In the rows, 128 means zero.
Each path below is one point turned by a fixed rotation once a step. After each direction that follows a path, write how fast that rotation turns it, in deg/step (0 if it stays still).
Each turn is a multiple of 5 degrees from 10 to 175, or 0.
Each row of a path follows its step; steps can be skipped.
Rotation 1:
step 0: [130 125 125 150 131 131 122 126 131 126 138 140 120 129 136 133 119 133
 140 151 139 116 121 126 129 134 124 113 128 119 126]
step 1: [140 133 141 125 120 131 140 119 116 118 121 136 124 117 126 142 129 121
 138 126 131 130 138 128 130 129 116 139 116 119 110]
step 2: [143 132 122 146 132 138 134 139 137 140 133 124 121 112 141 133 133 118
 136 131 115 116 129 127 113 127 132 122 129 126 129]
step 3: [130 121 132 131 129 133 126 114 136 139 132 138 129 128 129 129 135 121
 125 135 136 115 135 136 143 131 123 152 136 109 118]
step 4: [130 117 128 144 129 139 125 131 127 134 130 127 120 120 115 132 126 113
 120 125 127 125 122 114 115 139 105 127 115 133 125]
step 5: [134 129 136 133 114 134 124 121 134 129 150 124 126 131 151 138 135 123
 136 129 129 138 117 126 135 145 131 135 130 119 121]
step 6: [142 127 128 136 125 131 141 127 135 135 120 141 140 138 125 124 115 131
 131 114 111 118 132 119 126 139 113 130 123 119 118]
step 8: [145 123 134 127 132 136 124 130 127 125 119 138 118 122 116 125 131 132
 147 128 129 122 121 123 142 150 129 137 117 116 129]
step 9: [127 125 124 143 135 147 145 131 132 130 128 123 124 127 138 144 114 128
 133 136 128 124 119 127 126 123 131 134 118 139 107]
step 10: [145 113 142 135 129 130 126 132 121 141 137 142 119 126 140 131 141 138
 131 116 136 124 136 126 129 121 129 131 125 111 123]
[131 124 133 125 129 124 128 126 125 128 132 125 128 127 123 125 127 130
 135 123 128 127 133 129 128 129 125 133 130 130 128] : 160
[128 132 125 128 131 128 134 128 127 128 128 124 126 132 131 132 128 124
 132 123 127 132 131 123 127 129 133 128 127 125 125] : 95
[128 130 127 127 125 132 134 133 128 130 129 125 132 126 123 129 128 128
 127 130 130 127 128 123 122 125 125 129 127 134 127] : 145
[126 131 127 131 125 127 125 122 131 128 131 123 129 125 129 126 131 123
 123 128 124 127 133 124 128 130 124 130 129 126 130] : 35
Rotation 2:
step 0: [126 144 132 123 126 118 128 129 124 113 126 119 126 138 123 134 128 126
 134 126 114 142 126 122 143 129 140 127 138 131 141]
step 1: [126 133 126 113 112 129 126 116 127 129 131 116 135 143 126 132 131 130
 132 123 118 133 143 143 132 123 137 125 122 140 124]
step 2: [118 131 120 118 127 141 119 120 123 131 142 114 139 128 136 136 109 121
 124 131 130 117 130 128 127 133 134 120 131 138 130]
step 3: [134 135 125 136 133 129 120 121 123 109 125 117 113 132 133 131 111 123
 123 136 129 125 129 130 120 134 136 137 135 145 133]
step 4: [140 126 126 118 126 127 130 120 124 122 126 130 114 141 128 126 117 137
 136 132 116 132 121 127 116 126 128 123 109 143 135]
step 5: [127 124 110 123 113 135 128 134 126 112 135 125 128 137 123 132 119 136
 132 132 122 122 115 116 134 121 127 113 123 129 118]
step 6: [126 124 119 131 119 127 134 114 121 111 131 115 125 136 140 111 132 141
 125 130 130 118 129 122 129 128 135 130 140 126 118]
step 7: [131 124 126 125 127 127 138 113 113 134 133 130 134 140 134 120 122 134
 120 144 119 129 112 133 123 130 141 137 131 121 137]
step 8: [129 132 126 134 120 141 132 128 122 123 117 132 129 129 114 143 130 140
 117 149 119 117 125 135 127 129 138 124 125 126 132]
step 10: [133 137 118 130 117 125 135 129 126 124 134 115 140 130 124 118 139 116
 122 132 126 142 110 133 121 130 131 120 133 138 134]
[124 126 130 128 124 133 127 125 126 127 126 133 132 128 124 130 125 128
 127 127 134 124 131 124 129 125 123 123 131 129 128] : 110
[127 127 129 122 127 127 124 128 135 127 126 128 127 131 133 131 121 126
 131 127 130 129 130 128 133 129 132 130 127 133 128] : 25
[132 130 127 129 128 125 126 124 126 124 127 129 125 123 127 130 132 129
 129 127 134 126 129 132 131 123 134 128 126 129 125] : 140
[127 130 131 129 130 125 132 130 125 128 120 130 125 127 122 131 123 132
 130 126 125 127 126 128 130 131 128 129 125 129 131] : 85
[121 127 125 127 126 132 128 134 127 132 129 128 126 125 130 131 128 128
 129 132 126 125 131 128 129 127 130 126 121 127 123] : 110
[126 130 129 124 133 125 130 122 126 132 133 130 129 125 132 129 127 132
 131 127 130 129 125 124 127 130 129 123 124 127 131] : 145
Rotation 3:
step 0: [119 127 120 130 126 132 121 108 125 134 131 131 110 127 128 122 130 115
 116 117 126 125 121 128 133 133 133 128 147 121 136]
step 1: [112 134 139 128 124 127 125 125 115 123 124 116 127 130 125 120 139 129
 112 118 127 109 120 131 135 139 123 131 124 116 130]
step 2: [128 138 139 129 123 115 123 128 125 128 116 136 131 129 126 122 129 108
 115 131 127 115 137 129 134 126 132 129 141 121 145]
step 3: [122 122 133 132 136 122 130 128 117 142 134 135 124 129 123 118 124 119
 119 110 122 127 122 138 149 126 124 134 131 125 137]
step 4: [123 118 129 117 129 122 122 122 135 118 126 128 133 132 134 121 136 129
 121 109 122 109 130 139 136 135 132 127 128 129 146]
step 5: [117 145 125 121 125 119 129 136 125 121 123 144 127 127 137 107 130 123
 119 119 124 125 123 127 133 119 118 125 131 128 140]
step 6: [136 120 134 115 115 127 137 127 124 124 121 135 119 121 121 120 130 125
 118 116 114 131 119 131 145 120 136 122 130 120 135]
step 8: [121 127 139 120 115 123 133 128 114 115 132 128 120 136 125 115 138 129
 119 125 120 116 128 121 130 129 111 127 143 125 128]
step 9: [128 130 125 125 113 127 131 121 110 133 122 139 135 132 124 122 128 107
 120 128 112 118 124 130 133 133 140 122 135 126 131]
step 10: [119 122 136 127 123 121 128 134 128 134 133 122 132 131 125 116 135 109
 126 115 125 116 119 141 145 124 127 135 136 130 116]
[127 131 129 131 132 126 127 122 131 135 126 124 131 132 124 129 132 124
 126 130 129 126 125 128 126 128 127 131 129 122 126] : 35
[124 131 128 126 126 131 126 127 126 127 129 127 126 128 120 128 131 129
 123 126 127 132 133 125 125 128 132 129 130 131 123] : 45
[132 135 129 131 123 125 130 129 124 126 124 129 132 127 129 126 130 129
 124 132 129 127 124 125 127 126 132 129 123 131 129] : 100
[129 126 124 127 130 131 134 125 124 130 124 129 126 129 124 130 126 130
 128 127 123 129 125 127 131 136 129 128 123 128 129] : 130
[128 133 130 124 131 129 130 133 129 125 121 128 127 130 127 126 131 128
 131 132 128 126 133 126 127 131 121 129 130 130 130] : 115
[127 133 131 124 127 127 124 130 129 125 132 131 126 132 127 130 130 125
 126 127 125 127 122 130 135 132 129 126 131 127 131] : 0
Rotation 4:
step 0: [114 139 127 130 132 124 137 123 125 118 146 125 133 136 126 134 129 122
 138 117 130 125 120 131 130 134 124 124 113 132 129]
step 1: [109 141 134 124 137 128 130 133 119 130 132 119 121 130 131 120 127 135
 133 127 117 126 122 120 116 138 127 122 137 120 132]
step 2: [109 132 136 128 131 141 130 120 133 124 132 141 118 131 128 118 130 128
 145 135 126 132 138 127 126 126 132 127 125 134 122]
step 3: [117 141 127 134 129 134 134 127 130 129 140 128 129 118 122 113 128 127
 129 126 133 142 119 123 134 117 110 130 129 126 127]
step 4: [118 139 126 117 127 124 122 141 115 130 140 132 130 130 119 120 126 132
 125 134 135 148 134 129 129 131 138 125 123 128 127]
step 5: [128 139 144 135 130 134 126 133 121 136 134 130 117 135 131 129 134 126
 127 119 120 137 130 127 141 125 128 117 114 125 117]
step 6: [128 129 135 137 134 131 130 134 113 117 137 128 135 128 111 131 133 116
 140 123 119 136 126 118 128 126 130 123 136 123 125]
step 7: [126 127 129 123 134 137 128 126 119 124 130 138 119 119 128 120 136 131
 127 128 118 139 134 124 139 146 130 134 134 113 130]
step 9: [133 140 119 127 134 124 121 129 126 129 131 131 137 127 125 127 139 135
 133 108 127 144 119 125 128 128 131 142 128 125 121]
step 10: [126 119 128 135 131 118 125 132 120 132 142 137 112 135 134 134 129 136
 132 120 128 141 121 135 127 133 142 127 132 122 132]
[130 131 131 125 131 130 127 123 132 125 126 134 131 131 127 125 127 129
 128 126 129 126 125 134 134 132 129 129 123 125 128] : 155
[126 126 126 129 124 127 128 125 129 129 134 131 122 131 133 129 131 128
 126 130 126 126 135 130 134 130 130 130 129 131 125] : 135
[123 127 132 128 129 129 127 127 130 124 122 128 127 126 128 128 127 126
 130 130 125 127 130 123 128 134 123 134 132 132 129] : 65
Rotation 5:
step 0: [122 129 126 120 114 131 134 123 121 129 132 109 122 143 123 136 120 116
 128 126 119 136 121 135 115 115 124 138 132 129 117]
step 1: [116 108 125 118 119 120 127 118 131 124 132 131 129 146 131 124 127 129
 138 129 106 137 134 132 117 135 124 133 130 129 134]
step 2: [125 119 111 112 107 129 127 128 130 125 126 122 133 130 123 125 119 126
 136 110 135 137 134 144 121 134 133 126 127 129 119]
step 3: [122 112 131 124 117 127 124 140 125 118 127 109 125 148 129 124 122 116
 139 121 126 131 126 117 126 127 134 130 139 122 122]
step 4: [121 132 121 112 114 139 140 124 126 121 135 121 117 139 129 123 115 137
 135 117 111 131 121 131 129 136 126 135 134 122 133]
step 5: [126 128 113 122 125 122 127 125 136 136 131 109 137 145 119 133 131 120
 135 117 115 139 127 134 122 136 123 139 132 126 118]
step 6: [133 109 118 118 105 131 121 129 130 112 132 118 128 136 125 132 126 128
 140 136 118 140 131 125 126 129 123 127 119 126 131]
step 8: [142 123 129 115 116 124 135 130 121 125 123 106 128 138 116 127 118 120
 126 117 117 130 117 121 133 133 127 126 134 118 120]
step 9: [116 127 120 125 127 128 133 130 136 108 122 113 130 138 123 124 126 136
 133 126 105 137 120 124 129 132 121 141 122 128 131]
step 10: [127 119 113 126 111 132 132 120 132 124 136 122 137 129 121 143 131 131
 134 117 115 131 120 134 126 130 115 127 127 127 108]
[129 130 126 127 126 130 124 122 130 124 128 127 128 131 129 121 131 130
 127 129 126 124 124 130 131 126 134 125 126 132 133] : 145
[129 127 132 127 125 126 132 124 128 135 133 134 128 131 129 128 128 130
 125 122 124 124 130 125 130 133 128 127 127 128 128] : 115
[128 132 130 131 132 131 131 125 131 132 131 123 127 130 126 127 128 134
 125 131 121 133 128 129 127 124 126 131 129 129 127] : 80
[130 128 133 128 128 127 131 131 127 120 128 132 128 132 134 127 128 131
 130 131 124 128 133 127 127 126 128 131 123 124 131] : 135
